a = [ -75.14 -168.23  -19.69  155.53]
The minimum -> -168.23
The first entry: -75.14
The entry just right of -19.69 is 155.53

grid =
-22   30   15   89   20   -6   15   -7  -29   -6   -4  -36   34  -28   26   89
-42  -15   13  -46   -9    5    9  -18   25    6  -19   22  -31  -52  -39   24
-28  -25   22  -33   20  -13   24  -25   51  -49   11   46  -21  -30  -61  -27
-31  -75   48    9    8  -36   13  -20  -37  -13  -48  -12   31   31  -15    9
-60  -18    0  -29   63  -13   76  -25   47  -15   21   16  -16  -28  -36  -34
-30   38   21   84   24   -4   14  -12  -17    8    0  -24   37  -31   19   88
 -6  -52   40   -3   23  -35   18    0  -33  -13  -20  -34   15   24  -45  -10
-73  -64  -38   12   13  -57   37  -30    8  -21   25   27  -33  -11  -24  -46
-65   -9   28   63   -3  -36  -33   15  -12   33  -18  -32   41  -25    7   19
-41    2   14   82   -4  -20  -33   24  -16   25  -14  -21   18  -28   -1   22
-67   -8   32   61    5  -48  -28    4  -18   30  -22  -29   45  -16    1   35
-21   11   24   94   43    9   27   -8  -30   28    7  -49  -11   -7   -6   53
-68  -22   17  -28   29    2   -9  -56   24   -9  -21   19   12  -22  -52  -14
Rows and columns are numbered from 0.
The entry at row 1, column 0? -42
The smallest entry? -75
The top-right entry -> 89
The entry directly above the largest entry? 61
The entry at row 2, column 1? -25
The entry in row 0 and column 1? 30
The bottom-left entry is -68
The entry in the bottom-right corner? -14
The entry just left of -45? 24
The entry just right of the largest entry: 43
The entry directly below -19 -> 11
The entry at row 2, column 0? -28
The entry just right of the smallest entry: 48
The entry in row 1 and column 1? -15
The entry directly below 34 is -31
The entry in the top-left corner is -22
The entry at row 1, column 2? 13
The entry directly above -17 is 47
The entry directly below the smallest entry? -18
The entry in row 0 and column 2 is 15
The bottom entry of the column that holds the smallest entry is -22
The entry directly below -17 is -33
The entry just left of the largest entry -> 24
The bottom entry of the column that holds the largest entry is -28

M =
2	-3	42	20	26	4	14	37	65
73	-10	17	-3	34	-8	-16	29	-2
83	-23	51	-52	13	-23	-52	45	53
85	-26	60	-59	12	-26	-57	50	67
62	-29	53	-28	25	-24	-36	49	64
-62	46	-29	19	-33	38	40	-38	-27
70	-24	50	-45	14	-23	-46	44	57
-62	38	-11	48	-4	37	56	-16	0
-39	0	2	13	-5	4	14	-3	19
-35	-3	34	24	13	5	22	24	66
Rows and columns are numbered from 0.
Which number is the entry at row 1, column 1?
Answer: -10
The entry in row 0 and column 0 -> 2
Which number is the entry directly above -28?
Answer: -59
The entry in the bottom-right corner -> 66
Which number is the bottom entry of the column that holds the largest entry?
Answer: -35
Which number is the entry at row 1, column 0?
Answer: 73
The entry directly above 49: 50
Which number is the entry directly below 12?
Answer: 25
Which number is the entry in row 2 and column 0?
Answer: 83
Which number is the entry directly below -8?
Answer: -23
The entry directly below the largest entry is 62
The entry in row 2 and column 2 -> 51
Which number is the entry directly above 40?
Answer: -36
The entry directly below -5 is 13
Which number is the entry in the top-right corner?
Answer: 65
Which number is the entry just right of 62?
Answer: -29
The entry at row 0, column 2 is 42
Which number is the entry in row 0 and column 1?
Answer: -3

Questions about the row below.
1) What is the entry at the centre?
2) What is the 3rd entry from the right?
3) What is the entry just left of -71?
4) What is the entry just left of 12?
array([100,  12,  -7, -12, -54,  -3, -71])
1) -12
2) -54
3) -3
4) 100

A =
[[0.203, 0.120, 0.199, -0.013, 0.101, 0.159, 0.140, 0.074, -0.012],
 [-0.105, 0.156, 0.086, 0.059, 0.186, -0.141, -0.017, 0.000, 0.022],
 [0.054, 0.081, 0.103, 0.058, 0.273, 0.042, 0.133, -0.005, 0.178],
 [-0.027, 0.094, 0.059, 0.028, -0.001, -0.081, -0.058, 0.039, -0.032],
 [0.231, 0.025, 0.052, -0.021, -0.135, 0.126, 0.009, 0.073, 0.088],
 [-0.060, 0.057, 0.126, 0.073, 0.270, -0.005, 0.124, 0.014, -0.032],
 [-0.175, -0.082, -0.049, 0.114, 0.164, -0.090, 0.012, -0.021, 0.061],
 [0.096, 0.000, 0.084, 0.013, -0.039, 0.086, 0.039, 0.072, -0.075],
 [-0.073, 0.132, 0.111, 0.038, 0.088, -0.101, -0.024, 0.039, -0.097],
 [0.129, -0.216, -0.019, 0.057, 0.001, 0.216, 0.142, 0.039, 0.074],
 [-0.120, -0.191, -0.053, 0.102, 0.045, 0.016, 0.039, 0.021, -0.058],
 [0.027, 0.259, 0.087, 0.005, 0.044, -0.142, -0.100, 0.020, 0.112],
 [0.218, 0.169, 0.146, -0.014, 0.073, 0.093, 0.072, 0.049, 0.146],
 [-0.095, -0.123, 0.023, 0.113, 0.242, 0.041, 0.139, -0.004, 0.026],
 [0.093, 0.143, 0.110, -0.032, -0.184, -0.025, -0.100, 0.095, -0.131],
 [-0.032, 0.029, 0.114, 0.031, 0.003, 0.002, 0.017, 0.077, -0.224]]
Indices start at 0.
Which number is the entry just left of -0.001? 0.028
Which number is the bottom-right entry? -0.224
The entry in row 2 and column 0 -> 0.054
The entry in row 0 and column 1 is 0.120
The entry directly below 0.061 -> -0.075
The top entry of the column that holds the largest entry is 0.101
The entry in row 1 and column 0 is -0.105
The bottom entry of the column that holds the largest entry is 0.003
Which number is the entry directly below 0.110? 0.114
Which number is the entry just right of the largest entry? 0.042
Which number is the bottom-left entry? -0.032
The entry in row 0 and column 0 is 0.203
Which number is the entry just right of 0.049? 0.146
The entry just left of 0.139 is 0.041
The entry directly below the largest entry: -0.001
The maximum: 0.273
Which number is the entry directly below 0.054? -0.027
The entry in row 0 and column 2: 0.199
The entry directly below 0.087 -> 0.146
Which number is the entry directly below 0.132? -0.216
The entry at row 2, column 2: 0.103
Which number is the entry directly above 0.017? -0.100
The entry just left of 0.045: 0.102
Which number is the entry in the top-right corner? -0.012
The entry directly below 0.052 -> 0.126
The entry in row 2 and column 1 -> 0.081
The entry just left of the smallest entry -> 0.077
Which number is the entry directly above 0.013? 0.114
The entry directly below 0.049 -> -0.004

Questions about the table below.
1) Give the smallest entry in the first row.
2) Give the 4th-last entry, reading row by row.
3) Give the bottom-right entry.
4) Give the first entry on the diagonal from the top-right corner.
5) Give the top-left entry.
6) Give the entry directly above 0.07.
7) Give the second largest entry.
8) Give the third largest entry.
 0.18   0.09  -0.19  -0.07   0.08   0.15   0.00  -0.04
 0.00  -0.03  -0.11  -0.04  -0.07   0.01  -0.04  -0.06
-0.04  -0.02  -0.07  -0.09  -0.05  -0.07  -0.05  -0.03
 0.08   0.02  -0.15  -0.06  -0.03   0.07  -0.01  -0.08
 0.02  -0.01  -0.11  -0.06  -0.05  -0.02  -0.06  -0.07
 0.02   0.00  -0.10  -0.04  -0.04   0.02  -0.05  -0.09
-0.16  -0.09   0.00  -0.07  -0.04  -0.13  -0.05  -0.09
1) -0.19
2) -0.04
3) -0.09
4) -0.04
5) 0.18
6) -0.07
7) 0.15
8) 0.09
